(in the rows, 128 means zero)
A single turn carries every row of the set below to another of its rows. Some are shown first; where does it send the rows asked next?
J_697: [119 117 118 150  92 120 163 172 135 126  93  88 166 116 142 103 135 158
 127 121 134 102 130 136 153 137 149 141 103 144  97 179 187 132 160 115
  88 124  99 140 146 104 148 141  93 164 141  77 102 114 139 140 104 152
 144 124 120 147 127]
J_454: [101 169 128 100 122 121 107 128 130 126 107 132 122 140 132 120 148 162
 115  91 139 136 140 139 134 129 149 170 143 116 117 155 150 125 130 145
 150 121 124 163 122 115 131 132  98 126 146  90 108 106 109 120 137 137
 134 130 141 139 132]
J_942: [124 103  99 131  79 120 166 186 139 114 109 113 156 114 158 112 128 151
 125 113 115  98 124 130 152 117 156 154  99 148 106 159 173 131 148 109
  96 133 101 152 141 108 157 127 101 159 126  72 103 109 134 133  99 139
 133 109 109 155 134]
J_665: [120 142 106 137  75 130 122 169 133 119 133 134 123 109 117 109 134 153
  99 134 110 132 119 114 139 134 117 195 141 129 136 134 145 136  94 124
 158 122 113 177 129 119 163 104 112 140 129  75 107 119 122 141 125 147
 134 110 112  99  99]
J_681: [121 111  96 135  95 135 150 168 131 109 114 111 151 113 161 110 126 169
 147  97 142  98 143 145 142 141 151 128 103 157  97 183 180 126 144 115
  90 128  98 132 143 107 141 141  94 168 127  85 112 113 118 133 107 147
 155 112 115 144 139]
J_407: [124 141 109 144  83 141 122 168 138 101 104 120 138 105 126  94 137 178
 119 149 122 106 134 104 155 155 129 172 108 137 161 163 134 116 101 121
 168 140  78 183 143 124 128 129  87 157 145  73  90 111 136 120 166 151
 127  99 117 153  91]
J_489: [ 96 129 115 119 122 109 148 168 152 108 138 132 166 120 135  98 131 149
 154 159 136 123 118 175 143 146  76 144 121 144 132 175 175 119 127  95
 125 130 106 163 148 110 131 127 121 173 162 122 125 155 159 125 137 121
 145 142 147 134 136]
J_173: [104 160 118  84  82 100 116 109 131 102  90 127 163 141 137  97 130 163
 149 143 135 131 153 157 141 129 146 168  99 149 127 177 178 121 131 138
 146 133 112 174 128  99 130 130 128 147 149  91 101 122 144  93 165 112
 137 108 143 149 106]
J_387: [135 130 116 131  97 126 113 144 147 127 112 122 159 115 134  91 159 196
 126 187 127 135 128 133 171 166 144 160 118 127 112 156 157 130  81 114
 124 126  83 146 134  81 145 123 109 184 129  95 133 134 147 128 130 124
 117 126 116 137  85]
J_16: [115 107  97 143  81 126 163 179 129 120 102  99 143 124 164 114 127 142
 128 104 136  88 137 143 149 122 140 153 104 153 106 164 186 144 157 132
 101 120 113 148 134 104 143 142  98 164 139  99 101 112 123 125 104 146
 155 111 119 134 122]
J_707: [141 165  96 111  83 107 132 123 124 105  92 138 182 117 139 110 102 181
 156 152 125 119 147 145  99 155 158 155 119 160 122 162 157 129 125 124
 147 138  92 167 129  85 147 110 126 172 163  97  98 146 154 108 142 136
 138 141 112 144  82]
J_939: [102 117 119 129 105 118 153 171 161 107 152 145 161 104 116 104 143 137
 120 146 116 106 104 151 146 143  68 163 133 134 134 166 171 116 125  96
 126 135 130 162 141 135 127 135 118 163 148 114 112 142 146 132 145 137
 148 123 144 128 129]
J_957: [116 161 115 140  95 100 126 117 113 109 117 126 126 142 148  87 165 171
 131 125 140 168 153 136 129 138 121 154 137 137 107 160 186 128 136 121
 145 112 112 149 110 116 141 128 111 166 133 121 139 115 125 118 144 133
 148 124 138 107 103]
J_968: [108 106 110 145  89 141 158 176 143 125 111 104 149 117 148 109 117 167
 138 126 144  92 141 141 148 133 148 146  97 150 110 168 183 140 124 114
  91 132  92 149 154 109 150 139  98 158 129  61  92 128 127 127  96 149
 152 102 116 155 135]
J_156: [128 136 109 145  83 125 118 170 148 129 126 120 136  96 114 100 141 184
 119 158 112 132 132 110 157 162 113 162 128 142 148 164 154 120  84 105
 152 135  75 180 143 102 151 103 115 160 139  52 112 122 145 137 129 130
 102 121 106 134  94]
J_416: [147 162  90 130 101 109 129 119 128 132  87 135 165 138 145 109 127 192
 161 152 139 132 148 146 103 170 164 158 138 153 115 152 151 126 120 115
 136 130  80 151 131  75 143 126 114 180 152  96 115 141 141 111 136 138
 135 133 119 148  83]
J_166: [ 92 128 111 120 110 118 161 163 153 120 153 160 154 111 126 112 135 136
 143 131 125 117 115 163 129 143  71 147 140 156 135 156 157 114 135 105
 128 140 120 160 139 126 148 140 122 158 145 103 135 151 144 112 134 144
 159 123 144 126 136]
J_249: [108 146 118 119  89 117 111 145 126 111 140 137 100 137 146 110 146 156
 120  98 117 154 137 127 127 127 114 148 136 142 131 146 144 124 105 127
 158 126 124 167 114 117 142 122  95 143 132 105 121 105 106 126 128 130
 136 117 127 100 125]
J_439: [132 154 119 126 116 148 105 151 141 122  97 111 166 116 129 121 137 202
 106 158 126 104 135 132 153 154 154 175 126 106 128 162 141 123  96 117
 131 133  86 153 143  89 140 118 100 177 154  98 102 119 141 123 141 136
 120 159 108 166  79]
J_625: [116 132 114 120  87 145 118 153 127  80 105 135 152 101 120  98 135 176
 110 142 115  93 142 100 151 154 119 154 103 136 151 165 143 115 109 133
 165 135 102 160 137 135 118 138  79 160 157  82  86 117 146 114 172 153
 144 117 127 157  90]
J_996: [124 150 115 136 113 118 120 129 129 135  99 127 138 147 141 100 153 189
 155 157 152 158 155 156 139 171 123 138 129 142 111 148 174 130 103 125
 130 109  86 138 128  78 145 136 102 185 150  96 133 136 146 111 120 138
 144 131 134 117  90]
J_901: [119 147 105 116  95 112 135 140 119 113 106 167 157 102 111  93 129 149
 121 125 116 115 138  98 125 165 144 152 142 144 120 147 133 131 136 144
 168 128 115 154 121 138 141 139  93 130 146  60 106 134 141 120 151 174
 150 106 134 140 117]
J_897: [117 166 114 120  88 105 126 107 130 110  85 121 140 150 151  90 154 175
 152 135 150 146 152 153 134 135 147 172 112 147 126 168 180 120 137 133
 145 128 100 172 123 104 121 139 113 156 142 110 110 114 131  96 167 129
 143  98 145 139 105]
J_378: [113 122 105 146  96 130 158 191 132 110 118 105 143 116 154 120 109 156
 138  93 130  96 148 139 140 125 144 145 111 143 107 179 198 138 139 111
 108 127 104 160 143 119 140 119 104 155 135  73  91 108 122 138 100 150
 142 113 113 142 138]
J_34: [ 89 166 132  78 125 114 112 123 133 133 105 149 153 130 115 110 136 153
 117 112 129 122 144 140 139 138 153 162 133 124 106 162 156 137 125 152
 145 123 131 155 123 113 141 131 106 120 149  70 105 131 124 107 140 133
 136 126 145 148 128]
J_566: [114 125 108 114 122 136 150 184 166 113 146 157 165  95 121 111 143 155
 130 136 108 108  98 162 137 155  80 150 127 136 130 164 159 106 116  97
 122 128 111 154 149 117 134 117 105 169 159 103 118 156 151 129 126 132
 139 144 132 130 131]
J_199: [126 152 117 110 108 149 112 149 130 100 101 125 174 107 128 121 120 192
 103 145 114  89 136 127 128 148 143 161 118 121 127 161 143 130 105 130
 140 131 105 149 137  95 139 112  89 172 171 106  87 137 140 116 141 134
 133 171 107 155  70]
J_760: [113 117  95 125 106 125 161 165 158 108 140 153 172  92 135 103 139 154
 141 169 130 111 109 164 138 144  87 164 125 145 130 156 163 121 127 103
 118 126 101 156 146 114 145 121 125 176 157 119 133 171 163 122 134 133
 151 140 132 132 120]
J_553: [ 93 141 118 105 129 114 152 165 149 107 141 153 178 122 134 102 143 142
 135 134 117 127 106 176 137 139  88 156 128 134 113 165 165 119 134  96
 117 127 121 147 139 115 154 127 121 165 143 123 139 150 144 121 135 131
 151 139 146 125 139]
J_435: [127 148  89 130  93 116 130 153 122 121 113 154 137 112 122 103 131 152
 116 116 122 121 124  97 116 152 151 182 154 137 128 137 122 132 129 133
 168 128 105 166 123 130 154 126  97 129 138  68 106 124 119 137 143 164
 140 104 124 133 116]

J_957 turns into J_249
J_407 turns into J_439
J_968 turns into J_697
Now find these:
J_566 turns into J_760
J_901 turns into J_625

